(in the rows, 128 means zero)
Each named move below is a turn or a mirror, shown by a few rows before and after it. Which moves, in which order, take the first row of each later pair to the second? The first pair is answered.
move Sifi:
100,101,137,106,108,149,145,140,125,99,93,163,102,102,132,108,126,123,87,168,103,161,160,104,158,90 -> 100,102,136,106,108,151,143,140,125,98,94,163,102,102,132,109,127,123,85,166,103,163,163,105,157,90
124,119,129,132,150,111,126,136,134,125,155,135,113,132,118,128,139,142,124,124,153,131,134,101,127,140 -> 127,119,130,132,149,109,127,136,133,127,156,135,112,131,116,130,139,142,125,127,152,130,133,101,128,140
115,156,69,147,172,112,100,150,165,153,161,100,170,157,108,91,128,144,79,86,139,128,196,156,185,98 -> 146,130,113,148,109,61,130,146,182,181,169,117,171,131,112,105,117,136,89,195,159,99,128,151,200,136
124,130,145,156,142,111,145,148,127,136,140,141,171,124,133,150,110,93,119,136,142,86,113,124,146,162 -> 111,141,126,154,169,133,131,151,120,121,135,133,170,137,131,144,116,95,116,86,133,101,143,127,139,144
move pim:
91,137,178,136,108,141,165,140,114,124,122,126,156,98,138,150,127,125,150,80,125,89,142,163,144,127 -> 97,138,174,147,125,121,165,144,124,120,148,131,164,112,129,143,130,131,136,76,128,77,142,163,145,140
118,122,118,133,128,140,135,144,135,141,131,138,132,155,134,119,109,94,112,104,94,130,145,146,153,171 -> 117,131,112,130,127,147,129,141,136,141,124,140,128,156,136,118,111,97,113,97,94,139,151,145,151,161
112,118,144,112,141,112,113,157,134,150,106,142,160,156,122,136,88,101,126,117,145,141,98,112,118,118 -> 115,123,142,114,145,109,110,157,137,148,112,144,161,163,120,133,89,105,121,114,146,142,100,112,117,117
move Vopus:
158,160,126,117,55,139,125,109,149,154,108,145,107,130,140,139,125,149,145,204,151,150,94,114,118,110 -> 166,133,132,147,107,79,139,130,165,149,173,157,136,157,112,124,124,149,110,195,153,98,86,122,124,155
120,65,174,132,126,86,172,141,112,134,144,118,137,100,125,140,106,105,130,165,119,88,100,132,131,173 -> 142,156,126,108,66,159,124,105,130,145,86,124,89,102,153,132,123,140,155,163,133,184,119,110,116,106
165,160,127,152,130,119,101,159,162,134,170,180,105,139,146,133,140,156,196,178,169,124,105,141,119,99 -> 144,102,162,151,145,102,133,173,136,129,171,167,125,119,138,149,128,126,201,184,159,80,95,152,126,122
move pizu:
100,116,133,123,176,128,112,135,102,99,152,112,150,120,116,113,125,125,123,84,111,109,150,132,127,124 -> 128,108,163,113,102,107,131,121,114,127,138,125,139,89,131,128,117,120,140,182,131,103,95,125,137,141
126,113,140,139,155,95,144,134,134,120,157,117,153,141,124,120,132,126,116,132,126,80,135,140,138,158 -> 132,138,140,111,87,148,137,110,122,131,88,110,119,107,153,138,130,127,155,167,131,131,127,130,136,120
135,113,144,122,118,110,138,131,115,132,120,127,128,113,131,124,114,118,134,145,117,110,110,133,126,151 -> 122,129,127,114,127,144,124,128,105,124,101,117,121,119,136,120,118,120,142,107,110,134,135,135,120,127
96,102,145,116,113,139,140,128,95,128,96,105,125,92,134,136,108,104,157,140,111,120,126,138,133,125 -> 88,96,137,128,155,126,138,139,93,116,122,105,139,109,120,127,110,104,140,105,104,103,142,143,132,134
move supi:
90,120,140,133,157,107,137,139,104,108,142,122,156,122,141,141,131,88,129,114,130,141,124,113,130,121 -> 89,119,142,130,155,111,138,139,102,108,135,121,154,119,144,142,130,85,131,115,129,143,123,112,130,119
85,123,107,145,137,135,109,156,104,95,79,127,114,88,129,170,156,120,152,53,94,127,97,108,125,107 -> 89,133,96,152,152,128,103,156,113,92,95,131,115,102,124,161,159,130,141,41,96,127,104,110,122,108
67,172,134,134,77,181,120,119,120,131,117,193,107,133,79,106,135,141,148,81,150,141,119,71,124,137 -> 71,176,128,143,94,167,118,122,130,130,139,198,112,148,70,99,139,146,136,72,151,135,122,71,125,144
103,97,190,127,99,153,173,126,80,129,90,103,117,86,132,162,103,76,164,145,108,121,100,134,144,133 -> 100,132,165,119,99,191,150,117,79,123,69,99,103,96,137,157,111,88,170,113,105,159,125,129,136,103
Pairs:
Between the rows of a pair lie two moves.
124,163,97,157,173,101,112,130,133,135,158,89,122,165,120,137,124,126,93,94,131,113,186,103,112,135 -> 125,127,148,129,86,110,147,116,112,160,101,82,107,103,144,172,105,99,137,192,137,108,133,101,125,141
Sifi Vopus
137,94,150,132,123,75,147,126,142,156,146,143,153,117,105,132,120,112,123,162,160,84,94,129,131,166 -> 110,150,105,103,117,177,108,109,118,140,74,121,123,113,126,133,132,123,153,87,144,165,151,122,112,89
Vopus Sifi
96,167,100,133,128,149,98,106,102,183,97,130,132,138,143,118,117,130,159,83,152,155,118,139,105,133 -> 77,120,129,131,139,137,123,116,79,179,94,119,146,122,138,132,106,105,163,89,141,121,110,150,112,151
Vopus Vopus
122,75,164,107,120,116,147,121,106,121,130,121,139,100,125,142,114,94,130,158,136,76,114,139,133,156 -> 140,137,134,92,71,161,118,99,122,133,91,126,106,99,146,137,124,120,147,168,147,142,121,121,123,115
pim pizu
127,156,146,113,130,170,128,145,149,124,119,128,106,136,163,109,141,140,112,116,118,180,150,129,142,133 -> 144,143,159,126,130,125,138,150,166,133,153,145,115,145,152,105,138,142,94,151,128,152,127,129,148,164
supi pizu
150,160,118,126,95,136,111,106,147,138,124,147,122,137,124,120,139,145,148,136,144,150,115,127,131,120 -> 127,116,150,114,91,142,134,111,116,135,103,131,130,107,128,139,126,116,164,147,132,128,106,137,137,129
Vopus Vopus
98,128,121,129,139,130,141,117,118,127,137,128,123,128,134,136,133,115,142,99,106,150,150,125,119,109 -> 111,147,111,133,135,126,133,112,132,130,147,137,118,137,134,129,137,127,136,104,113,159,149,120,118,105
pim Vopus
117,150,87,141,119,136,83,133,148,143,113,169,85,169,156,121,119,147,72,204,131,140,128,110,122,143 -> 81,79,122,146,168,112,115,157,115,127,128,151,119,157,139,132,104,115,66,181,111,82,131,131,130,175
Sifi Vopus
155,152,121,144,109,107,147,132,136,140,138,164,141,133,124,111,135,131,108,147,151,116,111,111,139,132 -> 130,163,102,138,140,141,134,134,120,125,124,149,142,141,123,107,139,133,109,87,139,134,149,115,130,106
supi Sifi
111,105,125,151,172,97,118,155,127,121,128,129,137,136,100,121,138,107,121,78,127,109,144,133,117,131 -> 120,96,152,130,101,110,132,140,115,141,80,126,120,94,124,143,127,93,154,148,135,122,110,128,123,123
Vopus Sifi
159,174,104,148,123,112,112,119,162,130,172,149,120,145,130,101,142,161,106,136,146,147,130,117,131,125 -> 146,166,101,151,149,115,110,126,154,119,179,142,128,152,124,100,143,157,100,109,139,139,145,123,128,126
supi Sifi
112,130,105,114,129,164,111,119,110,118,88,106,130,131,135,123,123,126,142,93,123,143,144,129,123,92 -> 107,119,106,123,157,149,114,128,110,111,110,106,140,142,122,118,125,123,128,75,118,126,152,133,124,103
Sifi pizu
143,125,167,98,56,138,114,103,151,169,122,102,128,147,176,90,120,147,104,129,144,202,107,75,116,107 -> 117,62,207,96,68,124,150,117,119,164,117,87,149,121,171,108,106,113,112,136,132,158,96,88,126,130
Vopus Vopus
129,113,148,104,92,160,125,120,114,129,87,112,114,110,136,153,125,115,152,157,131,140,111,115,124,121 -> 134,84,160,127,128,106,140,136,126,127,141,120,138,126,118,144,122,111,125,162,130,93,99,123,131,162
pizu Sifi
155,158,123,122,71,138,116,115,148,141,100,137,93,122,149,136,131,136,147,188,148,161,103,120,134,113 -> 134,154,90,152,177,118,101,139,153,109,163,134,122,176,116,110,141,146,102,85,131,136,154,132,125,124
Vopus Sifi
121,112,103,128,160,108,146,133,100,147,131,125,149,152,107,140,127,144,137,71,114,99,151,131,133,154 -> 121,132,101,104,111,150,139,118,91,154,80,120,127,128,128,151,127,142,166,90,117,137,148,123,130,124
supi Vopus
82,116,137,103,67,131,150,107,112,125,82,129,150,74,130,145,125,112,192,149,130,106,79,146,139,83 -> 62,87,143,112,112,116,160,123,101,111,102,121,169,82,117,143,122,100,181,116,117,76,93,158,140,98
Sifi pim
147,166,127,118,122,166,114,113,147,129,139,136,106,140,147,100,132,154,142,116,136,137,122,120,98,147 -> 124,102,167,115,135,146,148,127,118,124,137,121,126,116,141,118,117,119,148,126,123,89,109,135,109,172
pizu Vopus
120,97,144,134,108,99,163,124,130,166,102,144,151,132,135,143,132,102,115,178,126,93,120,110,130,163 -> 123,99,142,137,117,92,161,124,136,166,111,146,155,136,131,139,132,103,110,176,127,89,120,111,130,165
Sifi pizu
141,142,133,107,102,162,135,109,135,122,94,140,118,116,125,142,143,121,158,175,160,154,101,131,141,129 -> 131,166,100,121,154,172,111,117,140,104,117,138,123,149,112,122,154,135,138,103,151,163,145,131,130,115
Sifi supi
124,110,161,151,128,78,157,99,106,127,146,140,134,121,121,117,115,90,116,107,105,114,120,139,122,167 -> 114,139,133,150,150,107,137,97,105,116,138,134,127,138,122,109,123,102,114,58,98,141,150,138,113,141
Sifi pim
88,110,106,114,147,166,127,114,122,110,124,107,131,139,95,150,140,142,117,78,118,141,147,125,109,121 -> 97,71,141,121,133,121,156,120,125,121,143,116,144,123,90,159,130,127,116,137,126,97,106,131,123,158
pim pizu
151,134,127,129,100,83,106,111,135,132,126,144,124,124,133,123,111,130,123,182,125,108,95,122,123,162 -> 138,129,115,143,149,76,100,125,134,117,153,140,139,147,116,111,114,132,103,131,116,92,118,127,120,166
pizu pizu
124,81,174,118,76,113,162,129,106,139,97,117,125,89,139,158,100,99,134,204,149,102,78,139,145,145 -> 172,194,90,148,107,105,94,117,179,135,157,152,106,172,128,105,134,170,87,151,172,161,114,115,126,123
supi Vopus
91,122,137,118,108,147,129,134,96,117,96,126,130,115,128,148,102,120,158,125,106,101,139,127,143,120 -> 90,112,139,125,129,133,132,144,96,112,114,128,140,121,120,145,100,119,148,115,103,86,139,132,144,131
pizu supi
